Z: several groups of rows, each row roughly a mix of its group's hidden directions:
Z (136 x 10):
12 -8 3 -9 -18 -17 14 19 5 1

3 -7 19 -9 -16 19 17 2 8 -5

2 0 8 -27 -6 2 -2 2 -4 25

10 3 -17 1 -5 9 -13 3 -7 28

-19 -2 7 -1 2 3 5 -13 26 -13

0 23 0 3 -6 7 3 7 26 -10

14 8 5 -10 14 -6 -23 -8 -11 13

14 7 0 7 15 22 15 2 -4 -16

16 16 -4 2 0 5 -29 4 -9 -5

7 6 0 0 0 10 -5 33 1 14

4 3 -11 -26 -2 -13 5 -5 20 -5

1 6 15 -15 -7 2 13 -9 21 -16

19 11 -5 -12 -25 -5 0 11 -5 6

-26 7 -21 -12 -6 1 -7 7 7 -2

-10 6 -16 -12 2 -15 -8 1 -2 26

5 1 14 -16 -24 11 16 1 -2 -6

-17 12 14 -6 5 0 2 -21 15 -12

-9 10 14 3 -10 23 19 -8 3 -6

6 -5 -14 -7 -11 20 -9 -9 14 17

1 10 -1 7 4 -11 -16 1 29 -10

-4 -19 17 -20 -4 5 -17 -1 9 -2

-11 -20 2 -3 5 23 13 6 -14 -4

3 -14 -6 21 12 7 -4 -1 -18 16

11 12 6 -18 -10 13 -15 10 0 -17

-25 -3 13 -9 -9 3 -17 -12 9 -1

24 -13 14 4 12 -11 1 -6 -13 8

21 -10 -13 9 -1 20 -7 2 -13 6

-13 -13 -4 -8 5 15 19 13 -18 -3

-19 10 -15 -1 -5 -6 14 -13 11 16

-6 -17 13 -6 -5 1 13 -19 -20 -1

2 6 -6 4 -16 11 9 -13 -28 0

0 -19 7 -18 -22 5 -4 15 5 4

2 -7 25 -17 -3 -1 -4 -12 17 -7

14 24 3 8 3 8 13 14 14 1

-2 -20 -7 11 7 -28 -3 8 -3 -6

12 -7 -16 0 5 -25 -3 -5 -14 12

-4 7 9 0 -15 15 -19 0 6 -22

-11 -10 4 -16 9 13 15 -8 18 -11

7 4 -3 15 0 4 5 21 20 18

-4 -24 9 -19 -4 12 15 4 -6 -5

-9 -8 2 12 0 2 24 1 23 8

4 -6 -8 -12 -30 12 -12 5 5 3

16 -23 -9 4 9 -3 -14 7 2 15

-4 12 18 13 -21 1 4 16 11 5

-2 1 0 -6 13 21 24 -11 6 -11

25 13 -8 17 -9 -2 8 5 2 13

8 12 8 17 -11 6 9 24 8 8

14 8 14 1 -2 -11 -1 -20 23 1

11 11 -13 17 -3 -4 13 -17 -17 -2

16 1 -4 5 5 25 13 19 0 4

15 16 -2 -9 -11 -4 15 15 19 2

8 -13 -14 -6 10 10 -13 7 22 12

24 -14 -3 2 10 1 7 -7 -18 14

-6 12 -14 13 19 -13 -10 -12 -2 -13

22 -4 4 -14 -11 -19 -8 6 2 14

25 16 -19 1 -8 -7 2 -6 -2 -11

7 18 11 2 -12 18 -7 -11 7 -18

4 -19 -9 6 12 -4 19 -7 -11 -17

8 0 -8 -9 -1 -7 10 -10 28 15

9 8 -18 -1 -4 25 -10 -1 -7 16

0 16 -20 6 -3 8 -22 2 1 16

5 -6 13 -11 8 4 3 -17 -24 -14

-30 -1 -7 -2 2 3 -10 17 -2 -13

20 1 0 -5 -7 -10 -2 -9 28 9

-6 -19 -10 -21 1 1 21 0 -10 2

-6 -10 -2 4 0 14 -9 8 -31 4

-3 -7 -8 6 -5 5 -16 -11 -29 5

4 -19 -4 15 -4 -11 -5 19 -14 11

24 -2 9 1 18 -1 -12 -11 -15 0

-16 -14 -9 8 -4 -5 10 9 6 -26

-3 -19 8 -19 -1 8 12 5 -5 -21

14 3 -2 -6 -21 14 18 -10 -11 6

-6 24 20 14 -12 4 7 -2 -1 8

-2 0 -16 -22 1 6 -7 -24 -8 -4

-28 7 3 -4 -1 -1 -9 -9 20 -5

-6 -12 -3 -2 12 -31 -13 -7 -1 -2

-2 12 14 13 9 -3 17 -15 6 -19

-14 14 10 10 4 23 -12 6 11 -8

-18 15 18 -1 -1 10 -8 9 18 -4

-2 8 -4 20 -9 1 28 -2 -10 0

1 -18 -15 -5 9 -3 0 -14 -25 -3

5 16 16 12 9 -4 -22 -4 6 -14

-11 -14 -22 -17 -9 6 4 11 -4 11

8 19 13 17 12 -6 -15 13 6 4

5 -14 -8 0 13 -3 12 9 -23 17

-15 -3 9 10 2 -19 2 4 11 -24

-3 8 19 4 12 -20 -12 -5 5 -17

-10 -2 -6 5 4 -9 -23 11 22 11

8 -17 -23 -7 -1 8 -13 9 -13 9

3 17 -7 -14 14 10 -6 -6 24 -3

0 -16 -5 -4 -4 16 -3 10 -28 9

-5 8 9 15 -3 7 12 19 23 4

-9 14 -4 2 13 -14 -14 -25 -4 -5

23 1 -4 22 1 19 -4 -3 -6 4

0 0 -5 -1 0 9 -21 17 17 -19

10 2 -7 -7 -2 9 -2 18 22 -21

0 -9 -20 8 -11 17 0 1 -21 11

-27 -17 7 6 17 6 -7 -4 3 2

8 -18 -16 1 6 -22 9 0 1 16

-20 1 9 -1 7 24 -3 17 5 -6

23 -4 14 -1 17 0 4 -15 -15 1

-13 -3 9 -6 -2 -23 -11 -9 19 9

14 6 -7 -14 7 3 -1 -19 -24 -8

20 6 -8 12 -4 -19 -5 -20 -3 6

-1 -9 22 10 5 5 2 -6 -26 -9

-2 26 5 15 -1 9 -15 2 16 -5

1 -12 14 1 13 -25 0 10 -16 1

8 -24 6 3 12 -21 4 2 -9 -11

-10 -7 -11 -15 -19 -9 -7 6 19 10

9 -23 -6 -13 7 2 -16 18 -1 7

4 1 -11 10 -19 16 -9 13 6 18

13 -1 -2 8 -12 -2 3 2 -33 3

-1 12 -24 -4 -13 9 17 -2 14 6

3 8 5 -8 -10 -13 13 20 17 14

5 -21 -11 -1 4 -16 13 -9 -17 11

-2 26 23 1 1 -4 -10 -7 12 1

-15 3 -15 8 0 17 -8 16 -16 -10

19 -6 -1 3 6 17 12 -7 -20 12

-7 18 -1 13 15 11 1 -17 16 -7

21 -13 11 6 18 -5 1 -9 -13 -12

-1 -14 -10 -4 -17 -8 -18 5 -4 22

7 10 -17 0 -1 -26 9 -4 17 1

21 -4 -7 -5 -8 23 4 -12 6 13

-2 -11 -7 -2 6 -22 12 10 -16 17

-19 -1 20 -11 -18 -4 -8 -3 -5 -13

15 7 7 -10 -10 -18 -8 12 -13 17

8 -14 -24 18 4 10 7 0 -10 -8

9 1 4 5 0 19 -24 6 8 -18

-10 20 7 8 7 0 5 -19 18 -10

3 14 13 -6 -7 18 -17 5 -19 -9

16 2 16 -16 -20 9 8 6 -12 -5

4 -3 -4 3 -2 27 24 10 3 0

4 19 -11 11 7 -3 -5 12 23 10

3 -1 -5 18 4 12 -4 -14 26 -10

22 -8 11 -3 -2 5 9 9 -24 -8

21 -13 -7 21 13 -3 -3 -5 -13 -5
which group is each row in? (one row of each group first):
0 7 -10 6 3 29 10 3 -16 -9
F
19 -15 -1 -10 -7 2 -7 -21 -7 -14
E
1 10 0 -19 13 -14 0 -21 8 -13
U
6 -17 -17 -18 10 4 7 -4 -19 6
J

-11 13 6 17 -2 -23 9 -4 14 8
J
-1 -4 23 14 -1 -3 10 22 13 0
U
6 -4 9 8 25 -23 4 3 -6 5
F
0 8 -6 9 -14 -1 -7 -13 -29 4
U
-8 10 -2 6 5 -29 19 -4 -2 8
F
-25 0 13 -12 5 15 -6 4 -9 -14
E
1 0 17 -8 -19 26 -1 11 3 2
U
3 -1 26 -5 -19 -10 15 7 0 -7
U
-18 1 -2 -13 2 -25 14 -2 4 12
J
-27 5 -3 -7 0 -23 -1 4 11 -7
J
23 2 -9 8 -3 -14 -3 11 -5 21
E
16 11 1 -5 5 12 -26 -3 -8 12
J
